Each path below is one point turned by a fixed rotation once a step. After each direction that follows a path, write how fast that rotation turns it, in degrees a step (0 if it stays still).
Each turn is a multiple of 5 degrees from 10 to 175, or 0.
Each row of a path follows its step; steps can be skipped.
path 1
step 1: [ -9 -11  24   2 -22  -3   1   8   5   8  11   0   8   4  -2   8   5  -3
  -4   2  -8  21 -13  25  -5   5  -5  17 -17  -2  -8  11  -7  10   1  14
  -6  20   8   2  -3  -6 -10  -2   1]
step 2: [-15  -4   0   8   8  10   3  20  -2   0   7  -3  -2   1 -14 -10  -6 -12
   6   5  -3   8 -21   5   0  22   8  22  14  -1  17  -7  -4   1  -9   3
  -8  21   0  10   1  14   3  18   5]
step 3: [-22  -7   8   1   9 -10  -7  17  -2  -3   4 -14  13   5  10  -8   3   1
  -8  14  17   9   1   1 -13  -7  -6  16 -11 -16  13  16 -11   7   6  10
  12   4   8  10   1   8 -10   4  22]
step 5: [ -1  -5   5 -10  -2 -22 -11  11  13  -3   9  -8   7   8 -10  -2  -8 -20
   3  24  -7  14   0 -12   0  -4  -6  12 -13 -17  -4  -1  -2  -4   5  -2
   5   4   6 -12  -3  29  -6   2 -11]
step 6: [-12  -2  -1  -6  -4   9 -13  14   9  -6  12  -9  12   5  -8   2  12   0
  11   6 -14  17  -6  17  -7  31  -1   1  -8   2   6   8   8  -3  11 -13
   4 -10  25  -1  11  -2  -3  -1  -7]
step 7: [  3  17  -4   9   4 -10  -5  14  10 -12  18   2   3   2   9   5  -6 -16
   9   5  -5   7 -15   1   1   7  15   5  -3   0   3   0 -27  10   4  -8
 -10 -12   6   2   2  15 -25  21   4]
step 8: [ -9 -12   0  -2  16 -10   1   4   6  -1  10   6  16  -2   5  11   0 -11
   3   6   4   6 -11   5  16   9   6  16  -3  -1  10  12   2  24   9   4
  20 -25  17  19   1   2  11  -6  -4]
step 9: [  3   4   6  -8  13 -14 -15  12  23  14   8  -7   5  13  14  -6  -2   4
   6  -1  -7 -13 -14  -2  16  10  15   3   8   0   6  -7  -3 -16  11 -15
  21  -7  -1   5 -13  11  -6   7  10]
step 10: [  7   1  -2  -7   5 -12   5  -9   1   1 -13 -15  18  -2   0   9 -12   7
   6  13 -17   3 -15   8  -8  -5   8  -2 -11 -10  10  -2  -9   1   1 -11
  16 -23  14  -3   4  26   5 -19  -1]
Speeds:
[ 3  3 -2  2 -5 -5  5  2 -3  0  1  2  0  1 -1  3 -3  2  1 -5 -7 -2 -7  3
 -1 -3 -1  3  1  2  2 -3 -1  1 -5 -1 -4 -1 -3  0  1  3 -8 -6  0] => 130
[ 0 -4  5  5  4  5 -4 -2 -1 -2  5  3 -4 -3 -1  2  3  5  7  3  0  3 -2 -1
  1  4 -1  0 -1 -2  3  1 -5  1 -4  3 -9 -4 -1  1  0 -2 -3  0 -1] => 70
[ 0  4  1 -1  1  6  7  1  4 -5 -2  5  0  0 -2  4 -4 -2  4  2 -1 -5 -4 -4
 -3  2  3 -1  2 -4 -1 -4 -6 -4  4 -2  1  5 -3  0 -6  0  0  3  0] => 145
[-2 -2 -2  5  5  1  1  2 -5  5  1 -1  0 -2  4  3 -3 -4  3 -1  4 -9 -3 -1
  1 -2  2  3 -9  3  4  2  4 -3  1  1 -1  1  2  3 -3 -1 -1  2  4] => 65
